(in the rows, 128 means zero)
The rows below come in pairs that one turn or mirror swaps. Which row does each named row swap with?
The rows were stretched afterwards, more along some directions than others.
nopad: [139 121 132 128 151  97 109 105 148 149 122 111 110 121 117 129 127 145
 132 141 104 112 112 115 129]
duna: [ 91 142  86 156 128 106 112 101 133 185 124 100 117 143 163 142 108 105
 133 180 104  87 175 141 116]
zuk: [101 151 138 130 143 128 143 153 118 131 112 112 116 156 155 114 116 148
 118 131 122  77 137 137 127]
kuni: [103 125 100 152 109  82 123  87 132 191 110 134 125 114 128 120 116 134
 162 132  82 122 158 156 127]
Dezol: [129 132 131 132 124  72 137 135 122 128 117 136 108 130 140  94 121 152
 150 128  90  85 115 168 128]
Levan: [106 121 105 142 113  87 124 105 131 129 119 117 118 152 128 118 113 119
 168 143  90  96 155 156 115]
padif: [128 144 124 131 143 120 123 118 158 148 120 118 131 116 125 122 108 134
 134 116 128 116 148 121 142]
lin: [ 94 148 124 136 139  87 108 102 137 171 129  84 123 137 151 136  85 114
 134 149 101 113 176 136 106]
Pureg: [ 92 153 110 136 141  85 109  93 141 179 126 101 159 147 125 137 109 127
 151 147  71 105 162 137 123]
mon: [119 123 106 157 113  82 119 100 121 149 133 138 129 144 140 127 125 108
 160 166  92 107 160 156 111]
san: [111 124 123 144 122 107 117 109 136 137 120 121 134 140 132  95  99 150
 139 127 123  96 113 169 125]
nebi: [109 130 105 134 132 119 135 105 152 167 124 107 152 110 118 130 117 149
 159 123  98 118 135 124 144]
revo: [ 90 133 143 132 143 104 119  83 136 184 127 113 141 136 135 151 110 127
 131 139  76 131 141 122 131]
tasi: [105 128 105 136 128  94 116 113 126 122 117 112 126 157 129 118 118 124
 145 160  97  95 160 144 106]
menir: [109 109 133 143 142 121 136 127 153 152 124  99 111 137 155 110 125 143
 151 136 105 106 135 130 121]
repa: [112 147 108 139 111  97 149 139 121 144 132 120 151 145 132 113 131 129
 169 133 109 101 150 173 131]
Fefov: [117 121 121 150 123  96 105 103 140 152 149 116 101 138 144 127 106 118
 157 155 111  96 166 123 105]
dil: [103 136 102 148 124  68 126  95 135 161 122 135 156 142 121 129 115 115
 158 135  83 115 169 165 138]
Bolu: [145 128 119 129 134 132 123 127 159 114 123 106 129 134 134  99 113 139
 120 135 141 107 123 115 118]
Sosos: [120 105 121 141 125  95 127 105 169 155 123 102 113 132 132 107 124 126
 138 135 105 128 125 152 131]
kap: [101 144 126 119 124 112 138 134 124 132 120 102 125 146 139 129 116 138
 149 135 102 106 166 123 119]
muno: [138 114 103 136 129 117 119 119 137 133 135 112 119 109  95 131 120 135
 160 143  95 118 148 127 125]
biviz: [125 132 113 137 121  96 141 127 146 137 127 117 126 139 149  92 139 149
 162 132 117  88 114 154 130]
puza: [ 98 133 124 135 127  79 119 118 131 127 127 111 147 158 132 123 101 107
 140 149  88 101 154 181 115]
lufe: [114 117 121 160 119 118 133 119 144 149 120 106 103 142 150  96 116 141
 152 146 113  94 120 162 116]
luvid: [124 136 100 132 126 126 119 117 138 145 124  83 134 121 140 118 108 147
 156 157 120 100 151 129 107]
vivu: [117 113 103 142 121 114 129 110 124 160 107 121 103 116 120 147 125 135
 153 136 104 124 164 117 119]
movar: [111 128  98 139 120  78 120 104 140 139 135 110 142 152 137 127 100 104
 153 152  96 103 165 160 117]
Gab: [111 130 140 119 149  98 116  95 143 158 103  95 112 134 156 117 102 147
 109 130 118 106 123 129 117]
mivud: [ 95 132 103 163 114  73 132  96 123 181 120 125 115 124 144 122 115 128
 173 157  73 108 158 168 120]
Sape: [131 120 109 139 138 110 102  99 149 157 129 103 119 107  98 132 104 136
 143 145 111 115 130 140 130]
rikem: [ 89 114  93 137 125 117 117 124 132 175 117 112 122 117 145 149  93 136
 147 170 108  97 150 139 119]
fanin: [119 123 127 123 145 115 127 116 157 168 104 108 132 122 148 124 100 124
 122 146 111 103 161 119 138]
nolak: [111 121 123 153 128  90 113  74 152 157 130 116 127 137 125 122  99 100
 151 135 106 128 177 136 135]
vil: [134 121 117 127 131 108 136 121 157  93 127 123 149 131 112  98 109 138
 153 113 125 107 125 158 131]
Fuza: [ 89 111 103 164 124 113 123  74 151 154 134 134 142 152 135 128 101 103
 142 157 100 131 163 151 123]
Tukof: [117 147 146 132 139  88 130 138 115 123 124 133 107 132 144 108 112 136
 134 131 116  81 130 163 132]
pez: [ 89 140 119 125 148 124 133 102 135 144 117 107 149 151 132 123 118 142
 140 139  87  89 145 136 139]
Bil: [104 131 139 138 134 137 138 128 118 140 113 104  99 138 157 128 120 150
 126 158 128 104 133 125 114]
Zubap: [ 94 155  96 143 129  82 123 102 142 176 112 100 129 125 150 139  97 118
 136 137  88 103 165 137 128]
Verag: [122 133  91 127 120  95 129 109 160 125 133 107 153 139 121 118 118 125
 164 146 115  93 141 139 135]
pezi: [108 143 120 125 154 113 109  98 114 144 107 106 103 134 140 148 102 125
 109 163 119 102 150 114 111]
Pobi: [104 140 114 117 143 120 129 117 142 179 110  88 130 115 143 131 104 155
 147 117 101 112 144 121 123]
Lofu: [105 127 135 117 128 107 137 119 132 121 140  95 115 130 126 130 111 155
 153 131 122 116 127 125 125]
pizu: [ 93 130 129 124 147 125 122  98 136 149 127  99 119 156 171 137 112 127
 130 161 108  96 158 105 123]
Zumov: [ 73 125 103 144 137 126 122  85 137 156 126 107 141 148 156 157 103 115
 147 161 110 112 166 114 113]
rul: [107 148 155 134 136 110 130  91 131 146 124 101 151 157 140 114  96 124
 114 147 106 123 164 135 120]
lut: [ 96 138 121 121 147  97 111  80 152 172 119 107 160 146 117 133  99 121
 136 125  76 106 160 137 145]
Zub: [127 108 113 146 128 106 132  98 159 160 118 106 125 133 151 107 114 135
 137 142 117 110 119 153 124]
kugi: [ 90 134 106 143 132 116 108  88 125 163 112 141 135 134 132 152 101 127
 129 146 109 113 153 133 125]
bos: [113 128 104 133 122 113 123 124 140 134 144 121 123 156 142 121 122 130
 154 147 122  80 157 128 127]
fad: [101 146 128 140 135 112 123  90 151 164 112 100 137 150 164  94 110 152
 142 138 121  70 139 141 115]
lezet: [141 112 125 148 130  87 128 122 142 144 125 144 119 126 124 109 126 139
 136 127 109 117 116 157 140]
lod: [120 103 113 159 121 119 121  96 151 169 136 128 142 136 146 130 110 118
 141 167 102 115 135 143 122]
nid: [142 107 120 138 116  98 137 113 118 130 120 147 107 134 123 124 147 127
 141 143 121 120 124 146 131]
tal: [ 99 145 119 134 114  81 134 112 120 133 129 127 125 144 146 120 106 118
 130 159 100 107 151 157 131]
vurob: [132 158 123 114 137  91 116 119 136 119 126  97 131 121  97 121 116 144
 136 137 116 108 120 133 126]
rar: [124 133 120 133 138 106 114 105 123 125 129 135 135 135 112 137 110 120
 119 154 102 108 141 123 132]
met: [143 118 112 116 133 105 125 129 146 152 109 111 122 114 145 120 123 146
 139 118 107  88 128 133 128]
fibil: [125 126 121 141 134  97 118 116 132 158 107 124 103 116 154 130 102 139
 106 135 101 102 115 137 123]
Vun: [127 121 114 153 128 129 127  95 145 167 119 116 141 133 146 119 120 133
 151 149 123  98 163 135 121]
lik: [118 124 131 135 116  98 147 122 131 152 122 119 133 105 147 119 108 146
 156 131 101 120 132 161 131]

mivud pairs with Dezol
Pureg pairs with nopad
movar pairs with Zub
fad pairs with Fefov
fanin pairs with rikem
san pairs with nolak
rar pairs with nebi
pezi pairs with Pobi

